In the data rows, 500 means zero.
Here are some points, each followed by its number:
{409, 474, 430, 403, 377, 358, 615, 391, 572, 617, 342, 441, 607, 491,
 495, 414, 687, 459, 496, 357, 491, 523, 539, 537, 340, 468, 392, 598,
 320, 180, 302, 519} 0
{392, 429, 437, 405, 510, 458, 463, 351, 392, 444, 466, 557, 431, 520,
 482, 363, 409, 445, 513, 378, 443, 391, 380, 350, 443, 426, 486, 305,
 433, 492, 439, 411} 1
{426, 475, 455, 510, 512, 474, 409, 372, 357, 466, 402, 475, 517, 390,
 405, 300, 392, 485, 348, 438, 375, 364, 304, 504, 522, 502, 351, 217,
 673, 715, 557, 429} 2
{438, 437, 665, 534, 620, 469, 528, 676, 600, 396, 444, 501, 506, 616,
 555, 565, 307, 290, 496, 689, 595, 476, 821, 416, 401, 462, 753, 693,
 506, 548, 287, 429} 3
{482, 444, 377, 411, 418, 400, 393, 504, 443, 546, 575, 552, 448, 541,
 405, 449, 580, 613, 533, 385, 429, 459, 329, 493, 546, 443, 402, 407,
 357, 343, 582, 585} 4
{616, 602, 514, 394, 719, 710, 528, 500, 513, 351, 825, 882, 661, 764,
 998, 669, 261, 570, 985, 613, 863, 350, 431, 594, 811, 621, 724, 292,
 445, 563, 632, 597} 5
{601, 420, 659, 738, 655, 615, 574, 878, 815, 470, 508, 481, 454, 706,
 496, 752, 418, 381, 404, 901, 637, 510, 886, 688, 505, 443, 913, 774,
 574, 650, 330, 527} 6
{455, 509, 453, 475, 340, 333, 368, 469, 381, 435, 533, 492, 393, 438,
 426, 620, 610, 610, 472, 389, 326, 565, 327, 478, 634, 406, 509, 368,
 556, 403, 671, 552} 7
{624, 571, 485, 545, 448, 494, 449, 535, 537, 411, 700, 448, 577, 575,
 650, 318, 387, 768, 796, 556, 573, 514, 335, 558, 906, 702, 398, 311,
 563, 391, 738, 623} 8
{385, 623, 655, 495, 536, 673, 569, 557, 338, 495, 558, 368, 410, 481,
 633, 778, 719, 229, 503, 389, 412, 748, 340, 461, 422, 475, 585, 526,
 296, 305, 492, 292} 9
{532, 575, 392, 528, 558, 624, 412, 443, 230, 337, 556, 671, 597, 485,
 526, 472, 282, 391, 453, 450, 326, 468, 463, 528, 446, 458, 419, 512,
 766, 961, 713, 679} 10
{385, 493, 484, 391, 537, 452, 714, 403, 587, 576, 383, 550, 634, 479,
 472, 461, 497, 418, 542, 438, 549, 457, 639, 552, 330, 465, 522, 593,
 357, 229, 255, 520} 11
{419, 551, 505, 407, 495, 511, 368, 495, 276, 370, 616, 635, 438, 450,
 486, 575, 551, 434, 456, 459, 456, 561, 497, 340, 502, 421, 459, 541,
 546, 640, 663, 592} 12
{396, 467, 436, 451, 502, 430, 420, 437, 341, 430, 422, 472, 392, 418,
 404, 286, 362, 423, 449, 422, 430, 390, 352, 411, 527, 487, 410, 275,
 566, 598, 477, 336} 13
{529, 558, 419, 366, 626, 595, 411, 472, 389, 368, 714, 724, 510, 618,
 741, 467, 234, 492, 820, 546, 695, 380, 314, 425, 742, 593, 539, 299,
 530, 619, 656, 576} 14
{347, 458, 427, 409, 454, 469, 524, 439, 391, 491, 445, 529, 406, 446,
 528, 549, 632, 420, 455, 289, 364, 520, 311, 515, 364, 465, 464, 400,
 364, 342, 449, 393} 15
{438, 471, 448, 397, 463, 435, 511, 397, 456, 475, 503, 509, 584, 521,
 469, 341, 440, 508, 596, 299, 485, 519, 473, 491, 537, 472, 400, 415,
 381, 321, 456, 455} 16
{468, 520, 383, 397, 495, 389, 404, 422, 376, 396, 614, 599, 452, 527,
 491, 375, 409, 527, 634, 427, 512, 465, 296, 422, 616, 485, 364, 328,
 482, 509, 597, 534} 17
{444, 402, 463, 457, 475, 476, 584, 398, 488, 499, 345, 510, 469, 461,
 477, 393, 478, 389, 474, 438, 521, 451, 479, 372, 299, 469, 466, 426,
 375, 445, 342, 394} 18
{403, 396, 462, 450, 454, 403, 439, 361, 401, 511, 376, 492, 363, 387,
 402, 266, 455, 479, 399, 396, 428, 396, 324, 357, 465, 470, 337, 324,
 511, 525, 484, 408} 19
{382, 438, 437, 399, 450, 425, 545, 399, 496, 543, 372, 474, 471, 523,
 435, 346, 473, 430, 474, 407, 469, 437, 472, 383, 373, 442, 442, 443,
 331, 340, 324, 396} 20
{685, 475, 617, 855, 781, 710, 582, 635, 945, 513, 569, 449, 616, 426,
 417, 864, 432, 301, 263, 932, 627, 560, 713, 843, 382, 521, 580, 739,
 777, 966, 215, 306} 21
{393, 447, 413, 438, 435, 391, 477, 528, 359, 534, 505, 590, 394, 419,
 476, 631, 695, 515, 448, 356, 348, 654, 380, 476, 444, 433, 492, 467,
 406, 338, 573, 515} 22
{564, 566, 557, 439, 445, 459, 503, 442, 416, 512, 527, 424, 440, 459,
 570, 612, 748, 479, 459, 376, 385, 618, 349, 464, 462, 406, 482, 499,
 285, 251, 500, 353} 23
{561, 589, 435, 516, 357, 373, 351, 484, 489, 409, 683, 443, 439, 532,
 398, 503, 485, 702, 638, 551, 492, 592, 362, 520, 795, 604, 396, 397,
 602, 465, 778, 626} 24
{504, 520, 417, 363, 649, 554, 412, 427, 343, 384, 716, 783, 473, 614,
 711, 527, 291, 451, 739, 507, 606, 410, 276, 421, 595, 471, 552, 354,
 521, 680, 630, 587} 25
{587, 483, 554, 627, 584, 555, 514, 404, 542, 457, 285, 455, 549, 363,
 462, 338, 326, 448, 354, 590, 525, 288, 391, 562, 384, 481, 612, 296,
 669, 810, 478, 385} 26
{561, 641, 392, 489, 374, 431, 292, 543, 553, 446, 791, 592, 435, 595,
 500, 625, 393, 651, 660, 625, 518, 651, 536, 499, 764, 563, 395, 620,
 740, 719, 919, 796} 27
{770, 671, 525, 774, 633, 580, 511, 624, 759, 500, 756, 349, 613, 612,
 390, 679, 582, 999, 800, 740, 555, 685, 347, 724, 999, 900, 672, 383,
 706, 403, 916, 705} 28
{711, 441, 613, 794, 665, 512, 555, 627, 814, 538, 453, 282, 507, 479,
 394, 614, 460, 494, 381, 749, 607, 377, 619, 712, 448, 623, 580, 568,
 724, 821, 365, 345} 29
{381, 485, 450, 440, 357, 467, 392, 458, 236, 487, 506, 497, 431, 412,
 477, 512, 593, 547, 400, 360, 313, 540, 415, 390, 482, 430, 416, 419,
 509, 520, 647, 516} 30
{658, 640, 423, 702, 404, 544, 461, 760, 648, 406, 813, 647, 458, 797,
 557, 589, 486, 999, 805, 804, 580, 700, 543, 686, 999, 848, 688, 522,
 746, 504, 999, 906} 31
{407, 618, 499, 394, 335, 575, 493, 638, 398, 493, 461, 425, 491, 696,
 490, 295, 527, 434, 478, 286, 453, 480, 460, 349, 550, 394, 633, 358,
 364, 292, 322, 289} 32
{361, 391, 458, 418, 433, 365, 499, 447, 402, 519, 452, 550, 475, 453,
 420, 401, 513, 516, 510, 196, 442, 463, 387, 467, 478, 460, 324, 388,
 435, 359, 493, 510} 33
{699, 477, 686, 810, 725, 600, 597, 646, 885, 526, 515, 340, 588, 392,
 452, 727, 434, 347, 360, 891, 682, 447, 696, 761, 414, 495, 689, 663,
 719, 875, 255, 307} 34
{440, 496, 496, 416, 344, 376, 376, 415, 365, 523, 503, 431, 341, 397,
 554, 515, 707, 548, 389, 345, 339, 566, 366, 408, 523, 436, 462, 436,
 434, 357, 602, 446} 35
{399, 584, 418, 365, 550, 552, 696, 533, 666, 563, 385, 578, 655, 790,
 517, 540, 527, 519, 559, 533, 548, 470, 689, 573, 413, 587, 701, 607,
 468, 222, 309, 519} 36
New points follow, each followed by the numbers of its two nearest points above, looking only along the 2 directions in which the numbered points spread most, nearest first.
{490, 569, 472, 402, 424, 419, 772, 554, 760, 734, 414, 427, 686, 598,
 572, 422, 702, 438, 574, 597, 684, 528, 727, 570, 185, 575, 474, 785,
 447, 224, 330, 631} 26 36
{422, 543, 485, 503, 391, 584, 603, 675, 424, 454, 358, 371, 500, 543,
 489, 286, 461, 304, 466, 438, 462, 490, 608, 383, 407, 450, 614, 439,
 351, 557, 307, 351} 11 18
{507, 473, 537, 594, 553, 565, 429, 503, 384, 412, 394, 402, 506, 367,
 483, 328, 305, 475, 388, 467, 432, 352, 394, 572, 486, 502, 592, 248,
 652, 774, 524, 409} 36 26
{651, 644, 716, 582, 681, 506, 309, 792, 757, 447, 868, 667, 323, 525,
 737, 999, 999, 613, 489, 827, 613, 935, 920, 581, 482, 440, 795, 999,
 363, 285, 899, 842} 5 27
{596, 682, 460, 431, 453, 469, 300, 589, 605, 438, 872, 663, 514, 606,
 432, 664, 490, 587, 660, 741, 662, 700, 728, 426, 727, 487, 435, 823,
 675, 733, 954, 871} 5 27
{546, 615, 610, 458, 469, 444, 331, 534, 511, 478, 731, 536, 367, 472,
 513, 731, 746, 564, 473, 628, 559, 709, 637, 465, 590, 404, 541, 723,
 420, 392, 746, 633} 10 25
{440, 439, 480, 501, 456, 512, 455, 502, 367, 420, 370, 384, 402, 442,
 448, 300, 376, 401, 418, 431, 436, 383, 426, 442, 320, 442, 523, 291,
 538, 568, 426, 265} 18 0
{522, 438, 402, 492, 594, 606, 462, 423, 289, 326, 475, 674, 445, 468,
 533, 474, 339, 372, 453, 414, 387, 388, 283, 348, 346, 388, 520, 300,
 557, 750, 524, 486} 2 13
{386, 612, 518, 437, 565, 341, 305, 658, 172, 347, 569, 747, 521, 718,
 533, 380, 269, 728, 566, 480, 368, 446, 448, 466, 809, 688, 464, 372,
 873, 873, 863, 813} 8 14
{595, 668, 798, 547, 611, 500, 348, 661, 636, 525, 817, 572, 344, 474,
 694, 999, 978, 620, 433, 765, 625, 896, 848, 543, 563, 356, 718, 980,
 341, 282, 824, 699} 10 36
{576, 426, 557, 680, 571, 563, 503, 545, 598, 415, 346, 388, 487, 331,
 436, 458, 340, 365, 342, 651, 532, 341, 422, 620, 388, 483, 519, 425,
 670, 781, 381, 265} 3 26
{440, 465, 455, 416, 455, 443, 446, 389, 355, 418, 555, 503, 480, 512,
 488, 336, 409, 533, 591, 338, 456, 446, 336, 431, 559, 476, 405, 281,
 467, 442, 550, 479} 4 7
{442, 506, 382, 487, 409, 615, 467, 405, 334, 508, 616, 453, 447, 482,
 447, 567, 533, 610, 520, 476, 479, 589, 351, 530, 540, 455, 431, 454,
 350, 433, 612, 472} 12 7
{458, 523, 524, 393, 486, 485, 628, 448, 602, 572, 438, 482, 735, 609,
 499, 438, 442, 499, 624, 341, 565, 472, 683, 583, 516, 475, 523, 642,
 298, 174, 318, 578} 9 11
{471, 529, 433, 412, 490, 518, 623, 360, 566, 559, 523, 530, 713, 618,
 478, 478, 512, 504, 628, 295, 529, 481, 567, 645, 513, 444, 460, 548,
 353, 161, 369, 545} 2 9
{364, 476, 349, 375, 552, 480, 576, 438, 461, 500, 460, 595, 465, 568,
 470, 567, 587, 449, 489, 334, 416, 464, 371, 488, 383, 465, 469, 420,
 374, 328, 368, 405} 32 23
{523, 450, 517, 610, 468, 563, 497, 484, 469, 498, 251, 305, 511, 341,
 447, 359, 432, 455, 401, 476, 470, 384, 348, 586, 430, 465, 460, 244,
 604, 682, 489, 358} 9 11
{598, 374, 454, 597, 655, 609, 474, 517, 718, 623, 386, 498, 549, 432,
 405, 722, 409, 405, 303, 710, 443, 478, 456, 624, 538, 512, 396, 523,
 601, 740, 290, 268} 3 26
{435, 448, 482, 416, 550, 440, 616, 416, 569, 530, 360, 552, 522, 544,
 466, 414, 429, 384, 490, 522, 541, 428, 594, 418, 307, 477, 522, 531,
 366, 382, 256, 444} 11 18
{472, 617, 680, 465, 493, 514, 385, 493, 417, 495, 668, 450, 367, 405,
 628, 768, 784, 537, 413, 555, 495, 750, 602, 444, 519, 386, 568, 705,
 374, 385, 694, 560} 10 12
{500, 524, 513, 427, 460, 523, 488, 421, 575, 605, 477, 451, 733, 592,
 494, 411, 492, 561, 630, 265, 559, 481, 649, 633, 565, 495, 485, 635,
 307, 127, 354, 577} 2 9
{413, 492, 398, 423, 435, 456, 524, 415, 430, 520, 502, 497, 487, 489,
 450, 538, 635, 485, 494, 262, 398, 536, 343, 490, 433, 422, 414, 442,
 315, 263, 467, 368} 19 15
{544, 392, 614, 682, 515, 687, 525, 769, 597, 341, 499, 331, 385, 595,
 550, 659, 331, 396, 377, 797, 622, 454, 802, 688, 302, 507, 612, 660,
 670, 657, 263, 426} 29 3
{467, 573, 539, 422, 330, 360, 763, 427, 768, 756, 407, 362, 818, 571,
 456, 303, 719, 447, 535, 532, 664, 571, 828, 643, 283, 504, 378, 904,
 439, 354, 300, 733} 26 36
{410, 512, 499, 423, 395, 369, 689, 406, 650, 651, 354, 437, 691, 526,
 476, 387, 646, 437, 521, 478, 600, 531, 672, 575, 267, 504, 402, 705,
 357, 190, 213, 594} 11 18
{472, 471, 457, 465, 373, 312, 469, 401, 367, 512, 445, 416, 473, 398,
 321, 336, 529, 593, 481, 316, 413, 512, 390, 479, 643, 557, 337, 428,
 490, 358, 537, 431} 30 35
{394, 433, 447, 421, 484, 475, 537, 372, 397, 438, 460, 533, 489, 501,
 472, 409, 426, 422, 521, 336, 448, 471, 431, 411, 399, 435, 477, 340,
 395, 412, 409, 402} 32 23
{603, 576, 692, 596, 752, 411, 606, 490, 999, 820, 526, 522, 428, 596,
 444, 808, 391, 473, 378, 916, 716, 636, 746, 522, 368, 450, 704, 853,
 371, 573, 351, 528} 29 6
{589, 487, 487, 606, 488, 603, 533, 410, 469, 425, 311, 514, 522, 391,
 494, 388, 384, 391, 413, 509, 531, 392, 332, 506, 305, 462, 423, 182,
 640, 766, 520, 420} 9 36
{501, 571, 635, 457, 522, 467, 389, 554, 459, 519, 677, 519, 336, 442,
 628, 777, 833, 558, 428, 556, 489, 712, 616, 452, 500, 380, 576, 703,
 329, 313, 663, 563} 10 12
{502, 579, 675, 440, 480, 426, 363, 563, 414, 530, 645, 561, 375, 423,
 645, 740, 843, 578, 388, 557, 497, 705, 646, 437, 525, 379, 619, 714,
 363, 355, 706, 594} 10 12
{529, 458, 461, 470, 441, 511, 645, 470, 643, 666, 342, 426, 421, 512,
 562, 407, 593, 436, 550, 560, 625, 435, 502, 390, 266, 509, 498, 552,
 308, 286, 270, 395} 11 18
{438, 458, 470, 343, 385, 447, 392, 670, 355, 679, 514, 744, 500, 481,
 600, 485, 781, 653, 333, 407, 365, 455, 630, 331, 429, 423, 620, 554,
 449, 464, 680, 669} 2 12
